Each row below has a hidden score, from 0 to 15, with 7 about the middle. What is it?
[-29 -52  19  32  -8  46  27  -7] -> 8
[  52   50 -109    5   88    9   23   84] -> 0
[-37  47 -35 -47  62  -6 -14  28] -> 5
[ 11 -30 -23  20  26   3  43  38] -> 6
[-13 -13  10 -28 -55 -37  -7 -20] -> 15
[-28  30  18 -18 -39 -50 -23   1] -> 11
[  2 -47  48  42 -18  31   4 -31] -> 6
[ 45 -26  10  26   4  12  33  27] -> 2
[-36   5  -9   3  26  -5 -22  -3] -> 9
[-72  -1  52 -10 -15  17 -91 -63] -> 15
[-41  34 -26 -38  23   2 -49   1] -> 11
[ -7  17 -31 -31   6 -39  28  19] -> 7
[-71  33   2  16  20  10 -24 -32] -> 4
[-18  34 -28  17  28 -12   4  12] -> 2
[ 17 -67   1  11   3  13  16  -8] -> 12
[  3 -16   3  49 -21  53  -3   9] -> 6
[-39  22   4   0  25   2 -47  -6] -> 8
[ -2  23  28 -31 -37   3 -14 -21] -> 6
[  8  -1  59 -45 -72  -7 -37 -80] -> 11
[-27  25 -15   4  27  15 -56   3] -> 8
[ -7  -7  -2 -67 -31 -33  31   0] -> 13
[  7  12 -55 -61  11 -24  -6  59] -> 15
[ 18 -39  19  18 -17  -3  20  20] -> 9
[ 57  12 -47 -16   4 -30  50  43] -> 3
[ 16  59  26 -44 -28  -6   0 -18] -> 0
[ 38 -13 -43 -63 -10  -5  14  29] -> 14
[ 55  -7  15 -17 -45 -67  29   8] -> 8
[-11  66 -25   9  32   7 -18  -8] -> 0
[ 64 -18 -15  69  30  15  60  20] -> 0
[ 22 -37  49   9 -62   6   8 -45] -> 9
[  2 -17  13  14 -40  -7 -10 -21] -> 11
[-16  37  16 -50 -49 -34  -2  -5] -> 9
[-29 -28   2  56  22  17 -27  -8] -> 9
[ 54 -10 -23 -21  -9 -46  20  31] -> 9
[ 35 -17   9  33 -19  22  21   4] -> 3
[ 42  -1 -44 -66 -13 -14  46  25] -> 9
[ -9  37  27  20   7   8 -37 -13] -> 0
[ 39  11 -37  -8   6 -34  30  28] -> 4
[-35 -19  26  39   3  32  18  -1] -> 4
[ 20   1 -18 -77 -21 -42  31  13] -> 12
[ 22  10  38  -2 -52 -49 -21 -14] -> 9
[-40 -41  74  57 -25  76 -39 -71] -> 6
[ 12 -30 -13 -15  11 -12  18  23] -> 11
[-13  17  -2 -17 -40 -22   6  -5] -> 9
[-39 -19  -5  16 -36   1   4 -14] -> 13
[ -9   1  46 -40 -22  -8 -37 -33] -> 10
[ 21 -24   0 -20   8  39  29  11] -> 5
[ 18 -37  -4 -12 -17   3  69   2] -> 6
[ 38 -52  41  -2 -59  16  37 -36] -> 8
[  4 -21   7 -32 -35 -34  29   7] -> 12
[-13 -46   4  28  22  52  32   5] -> 5
[ 52 -12 -15 -33 -21  -8  23  17] -> 8
[ 40 -36 -22   3   3   9  32  36] -> 8
[-11  37 -37  -7  48  48   7  18] -> 0
[ -7  11 -39 -44  -3 -11  40  19] -> 8
[-37  34  -7  22  15  -1 -24  -4] -> 4
[ 18 -40 -19 107  36  34  54  37] -> 0
[ -6  53 -53   1  34  23   3  20] -> 0
[  1 -16  -6 -36 -32 -32  -9 -15] -> 15
[ 23  36 -75 -14  37 -16  13  72] -> 5
[  3 -14  12  74  13  55   1   7] -> 0
[  2  28 -21 -18  15   0  18   2] -> 1
[ 33 -46  14  17  -2 -32  52   9] -> 6
[-26 -84  54  41  -8  20  -4 -19] -> 14
[-27   6  27  29 -21  33 -54 -50] -> 7
[-48   7   4 -18  -4 -26 -53 -22] -> 15
[-37   7   9   0  44  -7 -26   1] -> 7
[ 23 -16  28  24 -13   0  31   3] -> 2
[ -8  18  25 -10 -20 -20   1 -12] -> 5
[ 13 -37  29  50 -21  63  24 -14] -> 2
[-16  38 -18 -30   9 -14 -37   6] -> 9
[-10 -34  52  58 -14  56 -16 -46] -> 3
[ 40 -18 -29  70  39  33  24  44] -> 0
[ 22  39 -35 -28  38   8   8  35] -> 0
[  5  13 -37 -15  53  -8 -17  16] -> 6
[  1  13 -17 -15  32  18 -22   6] -> 6
[-43  37  47 -29   6   3 -69 -64] -> 6
[ -2  37 -52  23  60 -26  -7  33] -> 2
[ 45  26 -48  -9  -3 -69  40  54] -> 5
[ 33  17 -31  -3  20 -13  38  49] -> 1
[-23  28   5 -12  20   4 -40 -21] -> 5
[-54  11  14 -44  13  24 -23 -42] -> 8
[ 21 -20  20   7 -34  -2  50 -10] -> 3
[-49  28   0 -26   7  -2 -68 -30] -> 12
[ 76  46 -58 -21   1 -66  32  56] -> 2
[-20  18   3 -11  -5 -32  14 -14] -> 5
[ 35   7 -17 -27 -10 -29  17   5] -> 6
[  0  18  -5 -46 -27 -57  23  31] -> 10
[  6  18 -18 -36 -19 -42  19  24] -> 9
[-26 -19  51  -8 -48   2 -15 -64] -> 10
[-27  21 -34  -9  28  10 -46   1] -> 10
[-15  58 -36 -32   5 -47  31  12] -> 2
[-34  23 -27   4  24   1 -59  10] -> 12
[-15 -14   7 -11 -16   0 -18   6] -> 13
[  8 -16  -3  24  31  26  12  15] -> 3
[-15  -9  -6 -30  17  17 -13  -5] -> 10
[ 32 -57 -25  21  23  -5  35  32] -> 10
[ 64 -21 -51  33  13  17  58  54] -> 2
[ 15  31 -20 -30  -6 -53  14  19] -> 6
[-51  54   9  22  24   6 -34  -6] -> 0
[-14  17  15 -17 -27 -39  76 -17] -> 0
[ 35  13 -31 -16 -11   5 -23  16] -> 9
[ 32 -44 -26  25   4   6   5  14] -> 11
[ 43 -38 -44  11  37  -4  47  49] -> 6
[-15   0  10 -30 -39 -33  22 -12] -> 10
[ 14  20 -53 -34  60  31  -9  26] -> 4
[ -3   5 -20  -4  36 -11  -1   2] -> 5
[-31  27   2 -20  11  -4 -12 -29] -> 5
[-14  22 -10  -4  27  49 -53   1] -> 6
[-60 -54 107  45 -39  52 -12 -70] -> 7
[ 46  21 -29  -4  -1 -42  43  29] -> 1
[  4 -17  11  42 -18  38 -11 -10] -> 6
[-33  16  45 -28 -12  27 -67 -66] -> 8
[ 48  16 -45 -16 -14 -22  37  53] -> 6
[ 54 -37  14  12 -40   7  20  -6] -> 7
[ 41  -4   9  -8  -7 -17 -14   7] -> 7
[-25  -7  29   1 -37 -51 -29 -41] -> 14
[ 42 -43 -44  16  18  -8  49  47] -> 9
[ 19 -30  48  24 -36 -12  -3 -19] -> 8
[ -1  10  20 -41 -50 -32   6 -12] -> 10
[  4 -35  15  26  15  20 -10 -21] -> 7
[-17 -33  33  31  -8  32  22 -43] -> 3
[-29  27 -23 -11  42   6  -7  10] -> 4
[ 16   1   1 -21 -50 -47  40  -9] -> 8
[-29  22  -9  -3  33  22 -44 -15] -> 6
[-23  15   5  -4  15  24 -44 -16] -> 7
[ 19 -25  15  19 -29  41 -26 -12] -> 10
[ 25  40 -41 -35  24 -29  -7  44] -> 6
[ 13 -59  67  59 -51  33 -32 -48] -> 10
[-34  31   5  19  -2  22 -35 -21] -> 4
[ 59  -4 -59 -55  22 -38  28  58] -> 10
[-40  27   8 -34  15  -1 -35 -29] -> 7
[  8   5 -10 -14  -5 -46  33  18] -> 6
[-60  36  32 -12 -21  30 -55 -56] -> 7
[ 43  33 -50 -37  16 -45  41  54] -> 3
[ -2 -28  31  29   0  58  22 -40] -> 0
[ 26 -56  12  87  -7  12  -2 -14] -> 7
[ 36  21 -14 -12 -23 -42   9   1] -> 5
[-47  22 -12   3  19  -7 -41  -8] -> 10
[ -5 -20  19  68  -1  48  43   4] -> 0
[ 27 -23 -19  20  39  17   4  29] -> 5
[  6  50 -32  32  59   8   5   1] -> 0
[ 29 -35  10   3  -6  24  -3  15] -> 9
[ 12   6  -5  -5 -16 -21  -6  12] -> 9
[-24   4 -35 -15  40 -20 -19  11] -> 11
[ 14  34  -6 -73  -8  -6  58  10] -> 0
[ -1 -20   9 -33 -55  -4  -2 -36] -> 14
[ -3 -53  26  40 -20  32 -11 -29] -> 11
[ -5  30  16 -30  22   9 -31 -35] -> 2
[-41 -66  83  38 -56  48 -18 -75] -> 12
[-32  18   8 -39 -19 -25  14   9] -> 9
[-31  -7  41 -46 -46 -44  -9 -36] -> 14
[-17  45 -43 -10  36  12 -16  25] -> 4
[  0  -9   5 -47 -46 -38   6 -13] -> 15
[  1 -38  35  34  -7  59 -18 -27] -> 6
[-12  17   5  -5  33   8 -80 -16] -> 9
[ 25 -39  10  28 -17  27   0   8] -> 9
[ 23 -21  24  36 -27  17 -13 -42] -> 5
[-49  16  51 -28  -6  21 -64 -54] -> 9
[-47   8  -4   9  11  12 -25 -14] -> 9
[ 24  14 -15 -36  -1 -55  24  38] -> 7
[ 26  22  10 -54 -52 -19   9 -11] -> 7
[ 10 -58  17  50   7  20  30   1] -> 6
[-62 -10  13  -6   6   6 -48 -61] -> 13
[ -9  28 -43 -34  52 -43   0  28] -> 7
[ 24 -31 -13  42  -1  28  41  25] -> 4
[  9 -69  44  36 -65  31  -9 -38] -> 15
[-28  20 -18 -49  61   4  10   7] -> 3
[  2 -30  -6 -38 -48 -32  30  18] -> 15
[ 18 -15 -12  29  36  39  22  27] -> 1
[ -8 -81  54  28 -24  43 -25 -58] -> 14
[ 35  31 -30 -41  -8 -11  16  46] -> 5
[  3  -8  -1 -30   2 -38  19   8] -> 9
[-36  46 -27  -1  47  -2  20  13] -> 0
[ 34 -42   6  -4 -19   1  20  -5] -> 10
[-41  16  12  -9  21  61 -41 -10] -> 6
[-81 -78  60  70  -4  26   9 -39] -> 12
[-31  -6  45  -7 -34  -6 -36 -39] -> 12
[-36 -12  18 -29 -12   7 -82 -46] -> 15
[-11 -46  59  36 -38  15   5 -22] -> 9
[ -1  -6  47  13 -46 -10 -31 -51] -> 9
[ 22 -59  19 -10 -27   9  23  -8] -> 12
[ -9  18 -34   8  53 -33  -3  26] -> 5
[-66  10  76  49 -27  35 -62 -97] -> 4
[ 25 -26  10  42  16  38  27  20] -> 0
[ -7  33  18  -7 -16 -53 -32  -7] -> 8
[ 57 -23 -32  15  12  27  62  51] -> 1
[ 38   5 -23  14  44  39  63  45] -> 0
[-43 -42  71  33 -44  35  -3 -41] -> 9
[-38   6 -18  -2  28   0   4  -9] -> 6
[ 16  10 -29   0 -18 -64  -3  20] -> 12
[ 21 -35  -1  40 -14  33  69   1] -> 0
[-12  27 -30  -7  24  13  10  38] -> 4
[ 44 -22   2  28 -27   3  30  14] -> 5
[-51 -53  24  23 -13  53  17 -15] -> 11
[-46  -5 -21  -4  33 -17 -24  21] -> 14
[-35   7  38 -19 -36 -16 -10 -29] -> 9
[-39  12  18 -11  18   9 -13 -29] -> 5
[ 13   6   6 -16 -37 -21 -22  -4] -> 11
[-38  -2  32  11   3  15 -41 -38] -> 8
[-35  23  19   4   6  34 -19 -30] -> 2
[-39  28  25  17   5  19 -50 -30] -> 4
[-30  -6  -9 -21  33  -2 -27 -13] -> 11
[ 41  16 -23  -3 -20 -49  31  46] -> 6
[  2  18   9  16  23  21 -18 -11] -> 0
[  0  27  11  20  26  26 -51 -27] -> 1
[ 17 -28 -12  47  -4  16  34  -9] -> 4
[  7  45 -12  -1  34  -1 -28 -19] -> 0
[-54  51 -18  -4  32 -14  -8  12] -> 3
[-33 -49  34  37 -37  47 -13 -26] -> 13
[ -7   9   7  -4 -13 -26  24 -12] -> 4
[-60   8  18 -21  39 -24  -8  -4] -> 7
[-35  35 -22 -12  38 -13 -16   5] -> 5
[-47 -63  62   7 -49  17 -19 -58] -> 15
[ -2  23 -20   1   8   2 -28  11] -> 7
[  2  24   9  23  14  11 -21 -22] -> 0
[  4  23 -24 -24  -3 -20  35  53] -> 5
[ 21  43 -75  -1  56 -17  22  60] -> 0
[-56   3   8  -4  10   1 -24 -15] -> 10
[ -2  22  -9 -33  27   1 -32  10] -> 7
[ 57  23 -37 -52  -2 -22  21  41] -> 5
[ 82 -40 -24  30  24  25  29  37] -> 3
[ 25 -63  -5  45   6  57  10  -4] -> 8
[ 16 -33 -29  21  21 -11   8  29] -> 11
[  9   9   8 -41 -21 -21 -36  -1] -> 13
[ 35   0 -14  44   0  30  36  26] -> 0
[  0  21  -3 -44   1 -37  -6   8] -> 8
[-55  12  19  14 -14  15 -53 -63] -> 9
[-52 -19   6  36  12 -14 -24 -32] -> 11
[-19   9 -38 -16  48  13 -15   3] -> 7
[ 24 -41  -9  44  10  45  15  32] -> 6
[-35  46  24  -7  34  35 -18 -11] -> 0
[-18  36 -47   5  50  -6  15  47] -> 2
[ 58  12 -37 -32   7 -52 -15  23] -> 10
[-18   4   2  -8 -23 -49  22 -21] -> 8
[-53  20  45   4  12  16 -55 -45] -> 5
[-12   3  43  -1  -7  50  23   5] -> 0
[ 16  -1  19  -8 -12  24  41  19] -> 1
[-41  20  14  -9  -4  20 -63 -34] -> 10
